[[112 111 113 109]
 [145 145 146 148]
 [106 108 108 102]]
->
[[145 146]
 [108 108]]

[[122 104 121]
 [113 103 136]
 [125 144 126]
 [116 144 140]
 [113 142 107]]
->
[[103 136]
 [144 126]]

[[149 109 124]
 [140  98 106]
 [141 109 115]
 [133 102 101]]
->
[[ 98 106]
 [109 115]]

[[141 111 119]
 [115 146 137]
 [147 105 114]]
->
[[146 137]
 [105 114]]

[[134  99 120]
 [126 110 106]
 [123 118 103]
 [119 156 129]]
->
[[110 106]
 [118 103]]

[[142 106 106 144]
 [109 151 151 108]
 [116 142 142 119]
 [145 107 100 144]]
->
[[151 151]
 [142 142]]

[[134 119 139 135]
 [135 119 139 137]
 [138 117 141 139]
 [137 116 142 138]
 [151 106 155 155]]
->
[[119 139]
 [117 141]]
---
[[152 128]
 [114 125]
 [129 113]
 [102 114]
 [115  99]]
->
[152 125]

[[141 148 121 104 116]
 [123 110 135 144 130]]
->
[141 110]

[[117 132 128 102 110]
 [125 132 115 106 104]]
->
[117 132]

[[154 138 137 137 134]
 [132 123 131 124 137]]
->
[154 123]

[[123 141 123 137 138]
 [134 123 133 130 130]
 [151 101 149 118 117]]
->
[123 123 149]

[[120 151 126]
 [140 142 112]
 [126 152 121]
 [138 144 113]]
->
[120 142 121]
---
[[135 119 139 127 109 106 127 107 142 113]
 [149 116 146 125 155 133 139 127 113 124]
 [112 127 118 134 127 123 146 124 132 158]]
->
[[112 127 118 134 127 123 146 124 132 158]
 [135 119 139 127 109 106 127 107 142 113]
 [149 116 146 125 155 133 139 127 113 124]]

[[128 146 133 155 132 127 108 120 127 134 131 131 136 134 129]
 [128 129 128 124 127 128 135 133 129 127 126 123 116 116 127]
 [132 141 130 129 128 128 130 129 127 126 128 128 131 132 129]
 [133 139 128 116 123 126 136 140 132 138 130 129 128 128 129]]
->
[[128 146 133 155 132 127 108 120 127 134 131 131 136 134 129]
 [132 141 130 129 128 128 130 129 127 126 128 128 131 132 129]
 [133 139 128 116 123 126 136 140 132 138 130 129 128 128 129]
 [128 129 128 124 127 128 135 133 129 127 126 123 116 116 127]]

[[146 148 127 140 137 115 131 135 149 137 118]
 [144 134 130 118 128 141 130 134 129 131 141]
 [132 147 122 135 133 114 114 130 143 134 106]
 [132 116 126 121 127 140 139 115 137 126 133]
 [129 128 118 145 132 119 126 140 137 144 123]]
->
[[146 148 127 140 137 115 131 135 149 137 118]
 [132 147 122 135 133 114 114 130 143 134 106]
 [144 134 130 118 128 141 130 134 129 131 141]
 [129 128 118 145 132 119 126 140 137 144 123]
 [132 116 126 121 127 140 139 115 137 126 133]]

[[126 113 117 121]
 [123 134 131 139]
 [137 132 139 123]
 [127 110 139 121]
 [115 129 124 139]
 [106 124 134 129]
 [126 118 134 127]
 [122 139 143 120]
 [123 130 152 125]]
->
[[122 139 143 120]
 [123 134 131 139]
 [137 132 139 123]
 [123 130 152 125]
 [115 129 124 139]
 [106 124 134 129]
 [126 118 134 127]
 [126 113 117 121]
 [127 110 139 121]]

[[134 131 116 123 113 110 131 134 139 108 152]
 [102 126 142 116 135 124 134 149 126 110 136]
 [129 136 142 131 133 146 123 115 122 155 109]
 [109 151 144 130 116 118 126 127 105 126 133]
 [121 119 120 120 127 114 134 146 136 101 146]]
->
[[109 151 144 130 116 118 126 127 105 126 133]
 [129 136 142 131 133 146 123 115 122 155 109]
 [134 131 116 123 113 110 131 134 139 108 152]
 [102 126 142 116 135 124 134 149 126 110 136]
 [121 119 120 120 127 114 134 146 136 101 146]]

[[132 129 115 136 103 113 139 144 117 127 146]
 [127 152 107 149 146 108 151 134 129 143 108]
 [121 144 142 148 140 129 127 153 130 151 151]
 [149 118 116 125 128 119 108 152 153 147 110]
 [122 119 137 148 147 104 104 108 136 118 111]
 [104 132 140 107 117 119 105 149 108 142 119]
 [112 131 119 110 151 114 117 130 141 105 110]]
->
[[127 152 107 149 146 108 151 134 129 143 108]
 [121 144 142 148 140 129 127 153 130 151 151]
 [104 132 140 107 117 119 105 149 108 142 119]
 [112 131 119 110 151 114 117 130 141 105 110]
 [132 129 115 136 103 113 139 144 117 127 146]
 [122 119 137 148 147 104 104 108 136 118 111]
 [149 118 116 125 128 119 108 152 153 147 110]]
